The rows hang on a hidden tree of 2 levels; each level is a grouping, from coarse to fine, and each group lies inside one group of the level before. The rows also spread widely along two directions, which tell nothing about the groups. In each grouping, groups are numbered from 0 in the order they first appear among the rows asked about.
The rows in order, each followed by its group in each grouping:
array([ 17.,  12.,   7.,   1.,  -6., -28.,  14.,   4.,  15., -11., -14., -11.,
        -4.,   2.,  -2.]) 0 0
array([-12.,  25.,  -9.,   5., -25.,  28.,   1., -12., -15.,  18.,  15.,  -3.,
         9., -12.,  17.]) 1 1
array([-28.,  30.,   2.,  15.,   7.,  32.,  -8.,  29., -19.,  39., -21.,  -5.,
         4., -43.,  28.]) 0 2
array([-56.,  36., -46.,   0., -35., -34.,  33.,  32., -15.,  17., -38.,  34.,
        37.,  -4.,  -6.]) 2 3
array([ 16., -14.,  25.,  13.,  17., -12.,  -9.,   8.,  35.,   0., -12., -18.,
       -11.,   4.,   1.]) 0 2
array([ 27.,  -3.,  33.,  -5.,  21.,  54., -37., -36., -16.,   1.,  22., -13.,
       -29.,  -1.,   4.]) 1 1
array([  0., -24.,  13.,   4.,  33.,  14., -19.,  14., -18., -20.,  13.,  11.,
         5.,  -8., -29.]) 3 4
array([-11.,  53., -18.,   3., -22.,   5.,  13.,  18., -19.,  18., -14.,   4.,
         9., -34.,  27.]) 0 0
array([-41.,  38., -42.,   4., -44.,   3.,  39.,  32., -40.,  22., -29.,  10.,
        15., -27.,  29.]) 2 5
array([ 33., -26.,  38.,  -8.,  17.,  16., -29., -49.,  19., -15.,  19., -19.,
       -25.,  20., -14.]) 1 1
array([ 20.,  -9.,  18.,   2.,   5.,  25., -13., -31.,  -1.,  -9.,  18., -17.,
       -12.,  13.,   2.]) 1 1
array([-11.,  16.,  -3.,  15.,  -3., -20.,  14.,  39.,  27.,  14., -25.,   0.,
         9., -14.,  17.]) 0 2
array([  3., -27.,   7.,  -7.,  10., -39., -10., -20.,   5., -29., -32.,   1.,
       -16.,  29., -34.]) 2 3
array([ 34., -27.,  27., -12.,   7.,  12., -15., -41.,  19., -23.,  26., -14.,
       -19.,  32.,  -8.]) 1 1
array([ -8., -18.,  -6.,   1.,   6., -51.,   0.,   0.,   7., -22., -25.,   7.,
         0.,  22., -41.]) 2 3
array([  7.,   2.,  23.,  -6.,  10.,  62., -35., -32., -27.,   8.,  27.,  -8.,
       -15.,  -7.,  12.]) 1 1
array([ -5.,  17., -26.,  -3., -67., -27.,  55.,  14.,  39.,  -1.,   9.,  13.,
        33.,  23.,   8.]) 1 1
array([ -5.,   1.,  -7.,  -9., -11.,  -2.,   0.,   0., -33., -12., -18.,   0.,
       -14.,  -9.,   8.]) 2 5
array([ 15., -25.,  15.,  -2.,  68.,  48., -54., -23., -39.,  21.,  24.,   1.,
       -25., -29.,  -2.]) 3 6
array([-29.,  35., -15.,  -4., -28.,  43.,  10.,  -1., -20.,  26.,  15.,  13.,
        15., -19.,  32.]) 1 1
array([ 16., -42.,  16.,   4.,  48.,  -3., -16.,  12., -10., -26.,  18.,  12.,
        -5.,   1., -24.]) 3 4
array([  6.,   2.,  -9.,  -8., -31.,  -2.,  15.,  -6.,  22., -13.,  17.,   4.,
         7.,  20.,   7.]) 1 1
array([-21.,  -4., -23.,  -3., -30., -80.,  39.,  19.,  32., -16., -38.,  17.,
        27.,  30., -32.]) 2 3
array([-29.,  38., -21.,   3., -40.,  20.,  25.,   7., -14.,  23.,  10.,  15.,
        23., -10.,  29.]) 1 1
array([  6.,  13.,  16.,  17.,  24.,  12., -13.,  21.,   9.,  22., -18.,  -7.,
        -8., -24.,  10.]) 0 2
array([-48.,  23., -32.,   8., -10.,  10.,  16.,  47., -39.,  19.,   7.,  33.,
        33., -35.,  15.]) 3 4
array([ 36., -45.,   1.,  -6.,  46., -28., -18., -12.,  21., -20.,  20.,  -2.,
       -22.,  17., -24.]) 3 6
array([ 44., -34.,  50.,   9.,  53., -10., -33., -11.,  34., -25., -11., -30.,
       -36.,  15., -13.]) 0 2
array([-29.,  26., -27.,  -4., -19.,  21.,   5.,  17., -55.,  22., -30.,  10.,
         0., -32.,  27.]) 2 5
array([-12.,  22., -12.,  -2., -31.,  19.,  15.,  -3., -10.,  22.,   7.,  10.,
        18.,  -4.,  17.]) 1 1
array([-20.,   5., -35.,   0.,   7., -11.,  18.,  29.,  -6.,  23.,  14.,  24.,
        20., -25.,   4.]) 3 6
array([ 45., -41.,  38.,  -1.,  11., -11., -17., -41.,  31., -32.,  27., -26.,
       -24.,  39., -23.]) 1 1
array([-23.,   2., -37.,  -4., -43., -82.,  47.,  20.,  32., -13., -38.,  26.,
        37.,  24., -29.]) 2 3
array([ 58., -12.,  18.,   4.,  29.,   2., -11., -26.,  25., -18., -27., -31.,
       -45.,   9.,  -2.]) 0 7
array([ 31., -23.,  16.,  -4., -18., -14.,  12., -24.,  37., -25.,  21., -12.,
        -2.,  36., -15.]) 1 1
array([ -5.,   8.,   0.,  15.,  13.,  -5.,  -5.,  27.,  12.,  16., -18.,  -3.,
         1., -22.,  14.]) 0 2
array([-11.,  23.,  -7.,  -2., -16.,  42.,  -2., -14., -25.,  16.,  19.,  -3.,
        11.,  -7.,  24.]) 1 1
array([-20.,  31.,  -4.,  -4., -17.,  51.,   1.,  -5., -25.,  28.,  18.,   8.,
         5., -14.,  27.]) 1 1
array([ 11.,  -3.,  50.,  12.,  77.,  61., -65., -17., -31.,  16., -10., -30.,
       -46., -32.,   9.]) 0 2
array([-31.,   3., -30.,   6., -43., -75.,  41.,  19.,  26.,  -9., -38.,  27.,
        33.,  23., -25.]) 2 3
array([  2.,  10., -20.,   2., -56., -45.,  53.,   8.,  50.,   0.,   9.,  10.,
        32.,  28.,   3.]) 1 1
array([-20.,  36., -23.,   1., -31.,  48.,  12.,   0., -20.,  27.,  11.,   8.,
        18., -15.,  32.]) 1 1
array([  2., -25.,  12.,   8.,  35.,   7., -19.,  12., -21., -19.,  20.,  10.,
        -1.,  -9., -15.]) 3 4
array([-15.,  26.,  17.,  14.,  36.,  45., -32.,  15., -23.,  31.,  -9.,  -4.,
        -9., -39.,  19.]) 0 2
array([-44.,  43., -29.,   2., -54.,  29.,  22.,   8., -24.,  36.,  10.,  17.,
        28., -16.,  37.]) 1 1
array([ 30., -48.,   6.,   5.,  44., -15., -24., -13.,  14.,  -8.,  20.,   1.,
       -15.,   7., -25.]) 3 6
array([ 50., -35.,  45., -12.,  16.,  -2., -22., -49.,  24., -29.,  23., -23.,
       -30.,  37., -11.]) 1 1
array([  1., -20., -13.,  -7., -14., -71.,  23.,   3.,  21., -34., -35.,   5.,
         6.,  46., -29.]) 2 3
array([ 12.,  -5., -14.,  -1., -51., -46.,  39.,  -3.,  49., -17.,  16.,  -3.,
        27.,  37.,  -7.]) 1 1
array([ -2., -25.,  24.,   6.,  51.,  30., -31.,  10., -40., -10.,  20.,   8.,
       -13., -13., -14.]) 3 4
array([ 13.,  27., -36.,  12., -40., -38.,  53.,  26.,  44.,   3., -36.,  -6.,
         1.,  -6.,  31.]) 0 7
array([-18.,   0., -18., -10.,  -9., -56.,  17.,   0.,   4., -16., -37.,  14.,
        11.,  24., -30.]) 2 3
array([ -1.,   5.,  -2.,  13., -12., -47.,  26.,  31.,  49.,   5., -23.,  -3.,
        12.,   0.,  -2.]) 0 2
array([ -5.,  -8.,  -6., -10., -12.,   1.,  -6.,   0., -25.,  -4., -22.,  -3.,
       -20.,  -7.,  12.]) 2 5
array([ 33., -16.,  23.,  -6., -12.,  -2.,  -8., -31.,  23., -19.,  19.,  -8.,
        -5.,  36., -10.]) 1 1
array([ 26., -26.,  18.,  -9.,  -1.,  -2., -10., -28.,  19., -26.,  19., -12.,
       -12.,  36.,  -8.]) 1 1
array([ 33., -31.,  32.,  -3.,  15.,  11., -17., -40.,  24., -21.,  26., -21.,
       -24.,  23., -17.]) 1 1
array([  7.,   8.,  19.,  -1.,  11.,  53., -24., -26., -26.,   2.,  23.,  -9.,
       -14.,  -4.,  21.]) 1 1
array([-16., -10., -17.,  -3., -18., -59.,  19.,   4.,  19., -24., -31.,  13.,
        15.,  29., -33.]) 2 3
array([ -8., -17., -25.,  -1.,  24.,  -5.,   3.,  11.,  -8.,  14.,  18.,  16.,
         4., -16.,   0.]) 3 6
array([-20., -11.,  14.,  -1.,  49.,  50., -42.,   9., -57.,  13.,  21.,  17.,
        -5., -34.,   2.]) 3 4
array([-15.,   8., -24.,   8.,  43.,  35., -16.,   4., -33.,  30.,  20.,  18.,
        -3., -32.,  12.]) 3 6
array([-24.,   2., -19.,  -3., -19., -54.,  18.,  15.,   6., -11., -34.,  16.,
        13.,  14., -23.]) 2 3
array([-37.,  28., -20.,  -8., -22.,  24.,   7.,  15., -55.,  21., -20.,   5.,
         3., -33.,  29.]) 2 5
array([-30.,  -1., -11.,  -1.,   4.,  11.,   8.,  40., -32.,   1.,  14.,  21.,
        27., -17.,  -4.]) 3 4
array([ 52., -45.,  41., -11.,  15., -10., -14., -35.,  38., -39.,  28., -23.,
       -30.,  44., -19.]) 1 1
array([-23.,  33., -26.,   3., -52.,   9.,  40.,  10.,   8.,  18.,   9.,  14.,
        29., -10.,  28.]) 1 1
array([  1., -26.,  29.,   1.,  59.,  42., -46.,  -1., -43., -10.,  23.,  -1.,
       -13., -16., -16.]) 3 4
array([ 28., -17.,  10.,  -3., -20., -19.,   6., -28.,  41., -24.,  22., -11.,
         1.,  38., -18.]) 1 1
array([  6., -28.,  12.,  -2.,  17., -52.,  -7., -14.,  17., -29., -32.,   1.,
       -14.,  26., -40.]) 2 3
array([-28.,  36., -19.,   1., -38.,  42.,   7.,   4., -30.,  36.,  18.,  12.,
        22., -19.,  29.]) 1 1
array([ 11.,   1.,   8.,  -1.,  -7.,  21.,   3., -23.,  -3.,   0.,  25., -11.,
        -4.,  15.,   9.]) 1 1
array([-33.,  14., -17.,   0.,  -3., -15.,  -3.,   4., -33.,  13., -27.,  19.,
         2.,  -3.,  -8.]) 2 3
array([-31.,  42., -31.,   1., -50.,  11.,  34.,  10.,   1.,  30.,  14.,  19.,
        29.,  -8.,  33.]) 1 1
array([ 33., -27.,  23.,  -1.,   2.,  -2., -13., -32.,  28., -31.,  17., -10.,
       -20.,  32.,  -9.]) 1 1
array([ -8., -20., -18.,   2., -22., -59.,  37.,  49.,  25., -18.,   9.,  21.,
        35.,  15., -22.]) 3 4
array([ -2.,  45.,   7.,   4.,  12.,  25.,  -8.,   1., -28.,  13., -10.,  -9.,
        -1., -27.,  20.]) 0 0
array([  7.,   7.,  14.,  -9.,   4.,  58., -33., -29., -30.,  12.,  26.,  -2.,
       -16.,  -4.,  13.]) 1 1
array([-10., -18.,  -9.,   3.,  18., -11.,   2.,  32.,  -8.,  -9.,  14.,  15.,
        20., -12., -17.]) 3 4
array([  3.,  -7.,  -5.,  -8., -18., -28.,  15.,  11.,  -4., -18., -23.,  -4.,
         3.,  -1.,  -9.]) 2 5
array([ 35., -28.,  55.,  11.,  49.,  -9., -31., -10.,  34., -15., -11., -32.,
       -32.,   6., -13.]) 0 2
array([ -5.,  15.,  26.,  12.,  50.,  47., -43.,   4., -23.,  33.,  -6., -21.,
       -19., -41.,   8.]) 0 2
array([ 19.,  23.,   2.,   3.,   4.,   4.,  -4.,   0., -11., -12.,  -9.,  -9.,
       -11., -13.,   6.]) 0 0
array([ 41., -40.,  35.,  -5.,  11.,   3., -19., -45.,  29., -34.,  27., -20.,
       -21.,  35., -14.]) 1 1
array([ -6.,  14., -21.,  -4., -55.,  -9.,  37.,   9.,  26.,   6.,  11.,   5.,
        29.,  12.,  15.]) 1 1
array([ 36., -19.,  30.,  -9.,  16.,  27., -26., -41.,   6., -15.,  19., -19.,
       -25.,  21.,  -8.]) 1 1
array([-27.,   9., -49.,   1.,  -9., -18.,  37.,  26.,  -2.,  28.,   8.,  32.,
        30., -14.,   8.]) 3 6
array([-31.,  35., -11.,  16.,   3.,  22.,  -3.,  35., -14.,  39., -25.,  -4.,
        10., -38.,  22.]) 0 2
array([ 32.,  12., -11.,  14.,  -5.,  -9.,  14.,  -3.,  29.,   6., -31., -22.,
       -21., -10.,   5.]) 0 7
array([-11.,  20.,  10.,  14.,  19.,  11., -11.,  27.,   4.,  22., -14., -14.,
        -4., -26.,   9.]) 0 2
array([-21.,  -8., -26.,   0., -32., -79.,  35.,   3.,  37., -22., -39.,  15.,
        26.,  36., -28.]) 2 3
array([ 55., -24.,  42.,  -3.,  38., -15., -23., -28.,  11., -44.,   2., -32.,
       -40.,  16., -23.]) 0 0
array([ 55., -44.,  43.,  -7.,  18.,  -3., -20., -45.,  41., -36.,  25., -22.,
       -34.,  45., -21.]) 1 1
array([  4.,  16.,  41.,  13.,  66.,  58., -53.,  -7., -33.,  32., -10., -22.,
       -37., -39.,  19.]) 0 2
array([ 35.,   3.,  -1.,  11.,  -3., -15.,  14.,   0.,  35.,   1., -33., -24.,
       -20.,  -4.,   5.]) 0 7
array([ 41., -29.,  41., -12.,  15.,   5., -17., -40.,  20., -32.,  21., -21.,
       -25.,  42., -15.]) 1 1
array([-47.,  24., -49.,  -4., -49., -65.,  49.,  32.,  11.,   4., -44.,  34.,
        40.,  17., -15.]) 2 3
array([ 24., -38.,   2.,  -4.,  46.,  -1., -24., -13.,  -3.,  -3.,  26.,  -6.,
       -14.,   1., -22.]) 3 6
array([ 14., -26., -20.,  -2.,  11., -33.,  11.,   7.,  17.,   3.,  15.,  12.,
         2.,   2., -11.]) 3 6
